In the data rows, the value 50 means zero.
Here are some points, each followed by its number:
68,58,54,37,36,64,44,24,50,50,52,53,51,55,45,39,46,73,47,31,42,41,31,55 0
32,55,46,62,55,54,71,41,63,53,40,39,59,59,42,63,64,36,54,53,37,75,55,62 1
55,46,61,44,42,64,33,45,39,58,59,46,57,72,74,51,56,53,38,46,58,35,51,55 2
60,41,52,57,59,46,56,62,56,38,42,54,49,53,46,54,60,39,65,65,52,71,48,66 3
56,35,55,52,36,64,35,57,55,51,54,62,52,67,63,47,33,41,75,47,50,12,47,45 4
55,39,57,37,44,48,56,51,69,47,62,61,55,36,58,68,47,50,48,61,66,70,47,54 5
52,46,48,50,48,47,33,70,61,29,47,61,50,37,22,56,56,48,72,50,53,67,56,50 6
71,60,49,59,66,37,41,54,33,50,37,61,61,62,59,27,20,64,63,61,41,44,39,46 7
60,64,42,42,57,53,60,59,44,55,49,65,55,41,54,47,44,66,56,53,48,48,33,41 8
41,56,47,41,58,62,41,33,48,68,59,37,38,65,53,46,76,42,37,50,56,42,54,45 9
53,54,59,39,43,65,30,53,36,60,60,44,54,74,70,52,58,53,35,48,55,36,49,50 10
63,39,55,62,51,32,59,63,53,20,46,56,46,34,50,58,46,38,57,51,49,64,61,53 11
34,53,48,56,39,47,30,30,48,44,57,28,44,56,24,42,65,54,19,54,66,41,76,56 12
59,42,52,52,56,55,47,38,48,47,52,47,32,58,60,44,53,44,45,59,57,23,51,51 13
31,48,44,47,49,69,60,31,61,76,54,40,39,72,49,41,61,44,50,60,51,31,49,55 14
49,56,58,47,31,55,45,68,48,68,39,35,43,53,38,27,35,54,70,51,31,57,50,48 15
38,39,54,48,42,58,34,44,40,54,59,47,58,62,65,77,63,49,20,40,70,39,53,62 16
33,51,43,50,40,68,27,51,47,56,49,49,70,58,38,42,59,57,52,27,48,27,53,57 17
69,61,47,62,66,40,48,54,36,48,36,54,62,64,60,30,25,63,61,64,39,45,42,52 18
39,60,46,55,41,36,52,53,58,36,40,50,61,42,30,59,43,52,59,47,46,71,55,52 19
46,41,49,60,65,46,22,63,39,47,59,59,51,62,59,61,51,40,43,68,65,39,66,43 20
59,59,52,46,44,49,57,67,32,60,38,34,48,37,56,27,39,61,50,52,37,50,42,53 21
44,47,50,57,40,40,76,58,48,49,45,40,39,20,49,53,49,41,39,43,42,56,54,51 22
65,58,52,57,53,35,49,29,39,44,40,38,43,61,49,29,41,59,45,48,40,49,52,48 23
46,51,42,31,53,63,44,35,45,71,67,41,36,56,56,46,76,49,33,52,57,40,47,42 24
66,53,60,53,48,39,34,43,60,14,54,64,62,42,32,60,40,63,52,47,56,76,55,64 25
51,57,46,51,59,48,36,38,41,54,39,45,44,52,48,47,69,42,44,23,36,43,56,31 26
52,48,46,59,66,37,59,38,61,50,40,56,26,56,47,54,35,35,66,61,46,36,52,39 27
35,37,53,53,50,55,31,44,50,54,58,53,54,61,62,62,56,33,36,48,61,32,67,46 28
50,51,49,56,50,38,73,38,63,38,47,50,33,35,42,64,40,43,50,48,48,61,54,38 29
56,50,56,59,44,42,51,61,50,29,41,53,63,49,43,55,41,53,56,53,48,75,51,63 30
53,44,55,58,47,40,52,75,52,33,44,57,48,31,51,56,36,39,65,49,45,53,55,42 31
58,49,34,47,72,60,47,40,46,58,48,71,47,50,58,53,62,48,60,38,48,32,33,35 32
35,59,46,54,58,50,44,44,42,59,56,49,66,58,61,54,47,55,28,43,55,39,63,48 33
51,55,49,57,59,51,56,48,61,40,48,54,38,59,30,42,38,53,62,85,57,56,49,67 34
65,42,52,57,68,41,48,77,46,41,38,58,47,48,52,54,60,34,79,63,43,64,48,45 35
53,51,55,59,49,37,54,62,54,27,43,49,60,45,41,56,42,53,54,54,49,77,55,59 36
46,59,38,47,64,46,58,61,56,51,45,61,34,31,26,51,59,49,67,67,53,52,47,33 37
51,43,48,55,51,39,46,50,63,25,47,57,54,47,31,64,55,44,61,50,55,68,59,57 38
45,49,50,55,46,56,52,47,51,59,53,62,66,59,70,59,27,55,50,36,46,31,44,45 39
54,51,47,46,54,45,35,70,59,29,47,62,45,44,27,55,57,47,78,60,58,59,57,46 40
63,55,55,62,57,43,48,33,38,46,40,43,47,56,52,29,38,56,46,54,39,48,52,53 41
64,46,51,60,58,47,67,71,41,46,40,58,56,46,60,46,48,50,62,62,45,58,38,60 42
66,44,47,63,50,50,60,49,48,30,37,59,68,57,45,59,63,49,59,47,42,79,36,76 43
60,32,52,51,49,57,46,36,53,45,55,51,34,60,61,42,54,44,46,54,56,23,52,49 44
55,40,56,48,62,36,72,57,57,41,55,50,30,29,64,66,49,34,45,62,59,67,54,37 45
New points follow, each followed by the numbers of its three nearest points above, nearest first.
49,53,44,58,46,42,67,31,62,41,49,55,39,38,41,59,46,45,52,49,44,55,50,35 29 27 22
49,42,56,42,58,41,49,57,66,43,65,67,62,38,57,75,55,47,51,40,59,75,55,46 5 38 36
47,48,57,58,45,56,50,47,49,58,51,62,67,57,74,59,21,52,53,32,46,28,46,44 39 4 33
61,55,53,53,49,35,68,47,52,41,43,45,30,35,46,47,35,48,50,59,45,63,48,41 29 22 45
57,53,51,42,33,71,68,20,53,57,53,55,48,56,52,51,44,68,45,36,48,43,30,58 0 39 8
41,58,39,42,53,53,34,47,33,68,44,40,58,49,44,33,76,54,42,25,37,44,50,39 26 17 9
59,51,39,46,70,56,44,47,46,56,50,71,50,51,52,50,56,54,65,44,48,33,32,36 32 8 13
65,49,60,54,40,39,38,46,68,14,55,65,66,48,33,61,36,63,54,48,61,72,57,64 25 38 30
32,40,34,66,47,47,78,69,44,47,42,38,56,21,38,42,64,46,36,45,49,47,53,68 22 42 19
45,45,46,66,53,56,55,39,50,58,45,51,61,73,65,48,42,45,55,41,42,34,48,56 39 33 13
30,46,44,45,52,69,55,24,66,79,60,40,40,72,49,44,58,43,46,60,54,28,57,56 14 9 24
54,42,57,42,37,59,66,59,64,50,61,56,39,40,58,66,49,43,55,57,57,61,40,55 5 45 3
52,59,59,44,34,55,49,70,49,64,41,35,41,55,45,35,39,51,74,55,32,52,47,49 15 21 42
43,42,50,57,64,46,19,57,41,50,56,52,49,63,58,62,53,42,42,68,66,40,66,39 20 28 33
46,56,54,45,32,57,43,67,49,70,38,34,44,53,42,33,39,50,75,57,30,48,48,42 15 21 8
55,60,44,47,54,52,59,59,43,57,48,64,57,42,54,47,40,66,58,54,48,51,33,47 8 42 21
47,58,56,50,44,37,52,45,72,39,52,56,34,45,41,67,26,43,64,59,47,67,57,30 29 19 27
49,54,46,49,57,45,35,34,43,50,44,43,41,56,44,46,65,42,49,30,36,45,57,27 26 9 23
52,45,52,39,64,38,49,56,61,41,61,67,60,39,58,74,57,48,49,42,61,72,51,49 5 38 45
